Rotation paths and how fast each direction turns (deg/step):
Each turn is a multiple of 5 degrees from 10 to 175, or 0.
Each row of a path follows its step; steps can be skipped.
path 1
step 0: [ -9  10  28  -8 -51  19  27  -3   2  -9   8  26 -19  -9  37 -45  24  15
 -24   7 -32 -10   3  -2  17   0 -12  -9  17 -13  13 -13   3  -9  22 -33
  10  12  32  20 -31  20 -32  -3  18]
step 1: [ 28 -10  11 -21   3  11 -25  28  23  49  22  24   7  20  10   2  22 -20
  26  -2 -40  -1  12 -43  13  12 -11 -26  -7  -5  18   4  29 -23 -27  -2
   5  16 -20 -21 -23 -27  -9 -22 -17]
step 2: [  9 -26 -16 -15   7  -5  15  41   6  14   8 -32   5 -51 -29 -14  -5  20
  15  18  13  21  -1  21   7  18  -8  17  24 -18 -21  32   2 -30  13  -9
 -35  21  -4 -39 -40  10  -6 -15   1]
step 3: [-11 -39 -28  23  -6  15  23  11   3 -13   6 -21   1   2 -38  28 -14  -5
 -16   0  -3 -13 -11 -40 -17 -37  32 -33 -20 -10   6  34   6 -20  14 -16
  10 -35  20 -30  21   6   8 -25  14]
step 4: [ 15  60  -6 -13  58  13  22  -1   5 -10  -5  -1 -26 -26   4  10 -15  24
 -20   3 -13   2  30   0 -49 -14   9 -38  20 -17 -15 -10   3 -12  -3  -7
 -13  -5  28   9  22  11  -9  13 -11]
step 5: [  1   9 -22 -17 -17 -34  -5 -19  58   5 -22 -28 -10 -15  11 -12  30  -2
  12  -1 -33  11   1 -13  33 -19   0 -13  32 -20   7 -30   6  23 -12   6
  16 -45  18  29   9  -3  25   2   6]
step 6: [ 39 -14  23   2  17   9  23 -12   0  -5   4  10  29 -25 -16  -5  25  12
 -15  16  -3  -9  12 -17  -5   2 -39  35  -5 -28  42   2  -1  20  -6   9
  -6   4 -19  40 -16 -34  36 -19 -39]
step 7: [  1   2  22   0 -22 -39  20  29  33 -18 -19  23   5  13 -13 -27  33   3
 -30  12  15  31 -31   9  -7 -19  28  29  -3  26  26  28  41 -15   8   2
 -27  22   5 -10   5 -16  -4  -3   5]
step 8: [ 47  -4   3  13  32  22  -7 -11  -5   3 -19   9  -8  26  20 -10 -12 -18
  14  -6  -1  -5 -20  -3   8 -39  14   4 -12  -2   1  17   7   1  34   1
  21  38  44 -51 -12  21  16 -19 -37]
step 9: [ 34  29 -26   4 -25 -14  -2  10 -14  17  -6   1  -3  -2  48  69 -13  29
   6   9   1   0 -31  26  -7 -10 -10  -7  18 -30 -10  -8  13 -14  14  14
 -26  -8  11 -16 -11  -8 -14 -22  31]
[ -2   4   7  12 -11  -1   9   0  -5   9  13   4   7   1   0   4  -5   4
  -9   0  -2 -14   0  -3  -9   5  -9  -4   3  -2   8   4   8   8  10   0
  -2  -2   2   2  12  -8  -3  -7   5] : 120
[ 11  -1  -3   2   1   7  -6   9  -8   5  -5   4   8   3  -3  -2  -4  11
  12   2   1   6  -6   4   6   2  -9  -5  -8   6   5   8   7  -9  11  -3
  -1 -11   3 -12  -1   2  -9   5   1] : 55
[ 12  10   8  -7  -5   7   8   5  -4  -6   2  -3  -6 -11   5  -1  -1   1
  -2  -2  13   5  -3  15  -5   7   2   7  12  -5  -3  -4   4  -7  -2   2
  -8  -4  -9   2   4   4 -10  -2   0] : 155
[ -2   6  -6  -2   6  -1   3   5  -8  -1   2  -6   3   5 -11   1   7   4
  -7 -13  -7   2  -4   7  -4   6   1  -7  -1   1 -11   1 -10   8  -5  13
   2 -16  10   1  -3   0  -4 -10  -2] : 55
[  9  -5   6  -7  -2  15  -2  -3  11   3   3  -5  -5   5  -6  -2  -3 -14
   3   2  -2  -7 -13  12  -9   0   4 -10  -6   2   9   1  -2   9  -4  -5
   8  -6  -6  -2   0  -2   7   1   1] : 155
path 2
step 0: [ -2  29  36 -44  15   8  17  18  19  -9   6  -7  29 -33 -42 -13  -9  16
  14 -26 -13 -14   1  -7  -3  20 -12  -9  38 -21   4 -21  -2 -13 -12  16
  41   8  -6   3  25  25 -27   9  -2]
step 1: [-39 -22  37  12 -12 -32 -17  14 -10  27 -28  -2   1  14   8  48 -38 -18
  12  15  -1   9  -9  -1  12  28  -2  37  -5  12  29   8  -9   7 -19  -3
  11   7  -1  -1  37  15  18  25  23]
step 2: [-24  -6   2 -48   2 -16  11  15  12 -17   3  11  14  -3 -18 -13 -34  11
  -2   0 -12  -6   2  16  26  17  16 -13   3 -21  18 -40   6 -45  26   4
  44  -5  29  21  -4  25 -20 -27 -17]
step 3: [-43  10   2  -8  -5 -30  26  -7  -8  49 -11  19  35  -7 -13  22 -40 -18
 -11 -12  10   6  -4  -7 -51  10  -2  10  12  -3  31   3   8  34  -2   6
  17   3 -11   3   4   4  26  28  24]
step 4: [-16   4  23 -31 -14   8 -50   8 -23   5 -15  19  16 -29 -22 -21 -28   6
  13   4  -4 -10  12  20  40  10  10  12 -14  -8  12 -34  -8  -4   1  24
  24 -16 -33   2   1  28 -38 -24  -8]
step 5: [ -6   5  -1 -23  -6 -45  17   6  16  18  -1  14  32  39 -21 -15 -41 -18
  -2  20 -17  18   3  -5  16  21  10 -16 -14  -4  42  17   3  13 -21  -6
  10   0   8   2 -12  -4  35  37  40]
step 6: [ 11   3   1 -35   1 -27  -5  11  -7  25 -22 -10  35 -41 -23 -23 -18  -4
   1 -24 -10  -3 -29  33   1 -14 -23  18   3   8  22  -7  21 -34  13  26
   6   5 -27  12  20  31 -27 -15 -26]
step 7: [-23   9  25 -10 -21 -10  -2   9  -3  39   5 -21 -14   4  -2  -6 -23  -3
  -4  12  -6   7  13  -7  -1  49  14  -6   3 -31  58  23 -29  17 -38  13
  13  45 -12   0 -12   8   0  20  18]
step 8: [ -6 -18 -17  -5 -19 -13  31  18 -16   5 -23  10  26  -3 -17  -5 -23 -15
  16  -8 -11 -27 -20  29  50 -10  -3  38 -26 -19   6 -12  41 -33 -23   0
  30   3   1  -6  -1  28 -19 -17   0]
step 9: [-29  -8  12 -32  14 -11  -1 -11  -7 -13  -2  -4  51 -19 -15   6 -19 -18
 -14   7 -25   8  -7  -9 -24  27   0 -23  36 -10  39  21  -2  15  -2 -13
  26  60  -5  -1 -24  -5  -4  18   4]
[  2   0   5  -3  -1   0   1  -2   0  -7   5  -5  -3 -11   3  -1   2   4
   1  14  -8  -4   1   3   5  -1   9 -11   5   2  10  -8   7   5  14  15
   2   3   4 -14   0  -4  -8   3  -7] : 160
[  1  -8   4   5  -9  -4  10  -6   2  -3  12   6   2   6   6   3   4   5
  12  -7  -7  -7  -6  -2 -10  -8   0  -5  -4   4  12  -2  -7   3  -8  10
   0  -3   1   0   2   3   6   1  17] : 160
[-13   2   7   3  -7   3 -23  -3  -2  10   2  -5  -4  -1  10  -1   6  -4
  14   0   5   4   3  -2  -3   1   1  -2   8   8  -3   1  -4   0 -10   7
   2   4  -6  -6   2   9  -2   0  -6] : 120
[  4  -5   0  -1  -8  -4  -9  -6  10   0   2  -3  -1   5   4   4  -6 -12
  -1  -4   8 -11   0  -5  19  -1  10  -6 -12   2   0  -9   2  -7  -6  -7
   1   2  11  -3  -4  -4   2   5   0] : 115
[-15  -6  -4  10  -3   1  11  -3  -8   2  -5   3  -3   1  14   3  -5   2
   1  -3   3  -7  -2  -1  -1   0  -1  -1  -3  -8  -5   2  -4   1  11  -2
  19  13   5   2  -6   2  -2  -7  -8] : 60
path 3
step 0: [ -7   5   1  12  21   7 -15 -15  -8  15 -26   1  21 -14  -2   3 -34   3
  16 -19  10   7  27  30  41  25  -5   0  -9 -13   4  -9  31  24  20  31
  40  -5  25 -50 -10 -17 -12 -17 -15]
step 1: [ 25   3   2  68  13  -9  12  17  15 -14 -14   1 -13 -25 -16  17  27   2
   8  19  19  20  -6 -37  -5  11 -13 -11  20 -20 -26  14  25  -5  10   9
 -22   5   3  29  32  30  13 -18  -6]
step 2: [ 17  43 -21 -21  -4  -2  30 -18   2  -6 -34  16  33  28  -9  20  10  -2
 -38 -14  -8   2   3   2 -11  -7   3 -12   8  24  35   3  18   3 -26   1
   4   6   2  25 -40   6 -42 -25  13]
step 3: [  4 -10  23  25  26  31   0  -4  21 -12 -12 -50   9  -4  -7  -8  -3  24
  26 -41  -9 -11 -25  42  -9  15 -14 -25  -5   8   6  -2 -29 -13  -8  -2
  37  -2   8  -4  -3 -13  36 -24   8]
step 4: [-42  -1 -17 -11 -11  13  20   8  -6  -6  35  -9  -5   4 -13  22   1  26
  19  17  25 -12 -12 -25  39  14  -7 -18  24   2   3   2  -2  -9 -30 -14
 -42  31  -4  19  20  42  -6  -5 -26]
step 5: [ 19  21  10 -16 -27   0  -8   7  -1  19 -38  22  -1 -18  30  17  -9   9
   0 -27  10  12  34  52  41 -12  21   6 -16  13  23   6  15  29 -28 -18
   4 -11 -15 -31  -1   9  -9  -8  -4]
step 6: [-20   1  22  81   8 -21 -13 -17 -15   4   7  -6  27  -7  -6  14  12  19
   9   4  22  25 -28  16  -8 -10   5  34   8  17 -21 -13  -4  10  26   2
  -6   5  10   8  22 -13  34 -13  -7]
step 7: [  6  -1 -20 -11 -26 -24  -1 -18  -8 -16  22 -12 -12   5 -31  19  27 -13
 -30  27  15  19   0  25 -12  30  -8 -10  26   9  32  33  18 -11  -4 -13
  -7 -10 -22  37 -17  10 -47   5  -8]
step 8: [  8  18 -10 -13  25  12 -17 -22  29   2 -11 -10 -17 -15  57 -13  -7  -8
   3 -19  -3 -20 -30  42 -16 -18  39 -17  19  20   8 -12 -18  -2  14 -12
  38  -5  -9  -4   1  14   1 -20  26]
step 9: [-38 -41   7  -9   3  34  -7 -11 -13  -9  10 -11   3 -26 -40 -11   7  32
  -1  10  30 -18 -16  -8  12  19  20  -4  11  17 -33  -9 -17  15  21  32
 -36  36  -6  -3  -2  -9  -1 -15  -4]
[-10   2  -1   0   4   5   0   9   0   2 -10   6  10  -4  -9   2  -8 -15
   0   0   1  -5   0  10  -9   3  10   9   1  -4   3  -6 -14   8   0  -6
   2  -5   5  -4  -2  -5   4 -12   0] : 125
[ -1  -8   4  -7  -4  -2 -15  -6  -8   1  11  -2  -6  -3   6 -14   1  -5
  -5  10   7   0  -2   3 -11  -4  16   4   5   5  -2   6  -4   4  12   0
  -6   0  -6  -7  -1  -2  -4   3   4] : 25
[ -4  -2   6   7  -3   4  -1  -5  -1   1  -3   3   5   6  -4  -2  -8  16
   0  -3  17 -13   2   6  -4   5  -1   1 -10  -3  -4   1  -1  -1  14   2
   5  -5   9   6  -7   3   7  12   4] : 125
[  0   6  10   8   8   8   4   8   3   5  -5  -8  -2   0   8   0   1  -2
   6   9  -3  -1  -5   3   5 -11   3  10   5   3  -9  12 -11 -10   1  11
   5  -7   3   6  10   5   0   3   3] : 145
[ 10  -4   4  12  -6   4  -5   1 -15   5   5  12   4  -4  -2   1  -7 -11
   1   4   1  12   7  -2  10   3   6   7 -10   4  -7   0  12  -3  -2  -5
   6   3   9   3   3   7   1  -3   0] : 70
[  6  -2  -2  -8   0  10   4   1 -11  -2  -6  -4   4   5 -14   4  -5  -3
 -14   1   0   3  -2  15   8   1  -5   1  -2  -6  -3   6   0  -1   2  10
   1   5 -11  -9   2  -3 -11  10  -5] : 155
